One vector is turned by the same rotation once a tick. Each row is the vector after some number of ticks, and that number follows the row.
The counts run from 0 to 382.
[118 147 118 137 102 106 158 107  96 120 137 167 117 169 128 145  93 131
 130 124 139 111 135  91 135 176 155 129 154 144 160 143 128 145 154  72
 144  96  95 145  53]	140
[120 137 152 134  81  85 182 150  99 153 107 147 121 195 122 147 146 107
 117 146 151 123 167 110 146 159 122 128 152 169 116 195 149 140 106 104
 121 123 127 126 124]	223
[171 126 159 163 106  88 129 170 128 121 142 118 126 167 107 129 120 167
 105 124 124 117 171 123  94 157 147 148 162 156 173 150 119 119 103  81
 144 121  76 132 109]	328
[130 138 149 127  76 103 211 153 101 146 126 138 126 194 128 146 136 131
 107 166 148 125 162 121 133 157 122 122 142 172 126 179 129 125 121 102
 143 113 131 149 103]	224
[173 147 151 153 105  93 154 150 138 111 123 118 121 139 146 129 102 134
  93 126 113  95 169 115  99 178 117 142 189 157 141 176 141 132  93 101
 149 158  96 116 123]	73
[119 113 130 143 125 121 145 139 103 133 127 161  88 170 134 128 114 144
 123 137 125 137 153  77 119 155 164 134 151 145 142 138 130 117 115  84
 166  63  68 168  96]	233
[116 119 146 165  92  81 117 139 116 124 137 154 156 162 156 132  82 138
 134 100 135  90 138  81 140 162 141 142 172 129 147 137 134 162 115  74
 141 156  80 128 136]	381
[110 136 157 149  80  94 179 155 106 134 145 136 138 166 161 139  92 135
  99 162 150  95 138 120 128 169 128 147 150 156 109 170 114 167 105  75
 133 167 120 141 132]	131
[121 120 120 150  99 104 163 119 101 134 135 145 121 187 141 129  84 124
  97 146 160 120 162 104 139 171 162 137 148 132 154 148 116 145 160  75
 150 126  88 153  91]	309
[133 123 158 144 109 102 140 162 115 116 136 157 124 161 122 145 136 168
 150 115  91 123 141  79 102 142 140 128 163 157 149 135 133 101  75  98
 166  70  84 163 103]	156
[130 124 152 148  76  84 161 141 108 156 123 124 133 207 112 132 118 130
 111 136 166 130 179 111 143 158 140 130 139 152 164 164 119 153 144  78
 118 122  97 141 120]	50
[127 143 156 144  76  95 183 138 121 114 130 127 140 158 157 134  88 134
  88 142 140  82 140 114 130 175 110 139 166 145 130 167 114 162 117  84
 137 176 119 130 137]	0
[138 123 129 128  95 101 180 129  94 136 125 156 124 169 118 140 137 156
 135 136  99 127 146  81 124 147 142 118 155 156 157 141 142 106 114 106
 161  62  95 164  85]	360
[120 123 136 148  87 105 154 133 120  99 154 148 164 145 158 136  78 171
 121 126 122  78 121  83 123 154 136 140 159 136 160 117 103 140 108  74
 164 135  83 164 114]	379
[135 145 167 153  81  83 125 136 119 127 117 136 133 167 116 138 110 156
 145  89 131 103 148  67 139 158 129 127 167 140 171 133 125 160 115  73
 113 125  82 140 149]	253
[162 140 124 134 111 106 181 133 123 111 120 142  99 157 147 139 106 116
  80 151 121 109 162 124  97 184 124 138 180 167 133 176 152 113 119 106
 167 131 103 130  87]	278
[135 110 156 149 111  87 113 179 124 127 140 155 125 177 135 141 139 152
 142 100 101 125 159  86 115 139 150 142 165 159 145 154 150 117  79  93
 158  99  77 134 125]	157
[128 128 152 144  87  86 156 151 128 105 150 155 164 151 170 150  97 141
 118 121 116  70 134 109 119 166 112 141 182 152 127 164 138 145  92  97
 164 169 116 119 120]	208
[163 141 139 125  90  99 194 150 106 123 131 142 126 154 129 139 141 149
 105 151  98 109 161 119  99 165 127 125 166 170 144 167 140 101  88 115
 161  99 116 144  86]	151
[105 121 157 158  93  90 149 175 116 119 160 163 156 166 168 151 108 147
 134 134 135  92 136 108 129 159 127 147 159 156 113 164 128 155  84  91
 155 158 113 134 133]	339
[102 103 123 144  83 105 160 139  94 142 157 156 159 189 158 133  90 140
 114 156 149 111 147 101 150 156 156 138 140 133 135 142 111 154 139  72
 167 125 104 157 100]	305
[105 103 138 146  78  79 158 139 105 131 137 159 173 182 170 136  96 127
 131 126 131  86 143  87 164 156 135 133 162 137 130 147 140 159 123  93
 161 156 104 135 132]	173
[ 96 107 119 142 112 101 153 130  81 147 128 183 120 174 161 140 111 111
 140 128 118 119 144  77 151 160 157 130 165 153 107 158 162 149 107  95
 160 104 100 147 101]	99
[144 121 156 140  85  98 166 152 121 123 128 134 148 143 120 130 121 180
 137 130  84  97 135  76 108 144 124 120 160 146 168 125 115 115  81  89
 157  99  83 164 122]	117
[147 122 146 135  93 112 184 136 126 100 124 134 134 125 152 129 103 149
  97 145  96  76 140  88 106 163 109 127 178 147 148 134 123 120  95 102
 174 130  92 161 124]	244
[123 113 112 138 108 112 166 119  94 123 139 167 126 180 149 140 100 128
 117 149 126 119 148  95 128 165 160 134 155 145 153 147 134 117 140  83
 185  88  95 160  70]	101
[145 141 150 123 101 105 181 144 110 124 123 156 114 150 125 148 143 156
 133 132  78 116 137  90 104 156 125 117 169 172 135 156 139 106  72 114
 156  77 101 154  93]	152
[122 113 127 134  93 103 193 144  86 160 141 143 122 162 144 129 113 141
  87 179 127 127 153 114 124 164 152 134 145 161 113 172 125 142 100  92
 151 115 114 147  93]	58
[123 144 152 155  84  77 124 140 122 120 120 156 144 195 128 152 115 120
 152  84 152 103 153  89 156 164 133 131 161 142 158 153 138 151 133  85
 127 136  98 116 122]	215
[145 132 117 151 127 107 153 131 114 124 129 143  86 171 139 136  96 117
  86 138 145 127 171 127 116 180 154 148 166 159 142 173 134 124 140  83
 163 127  93 125  81]	274
[134 133 167 150  80  72 132 163 123 128 140 157 176 163 136 149 125 156
 150  94 104  93 139  91 132 158 127 132 174 151 143 154 143 141  79 100
 138 139 103 119 128]	80
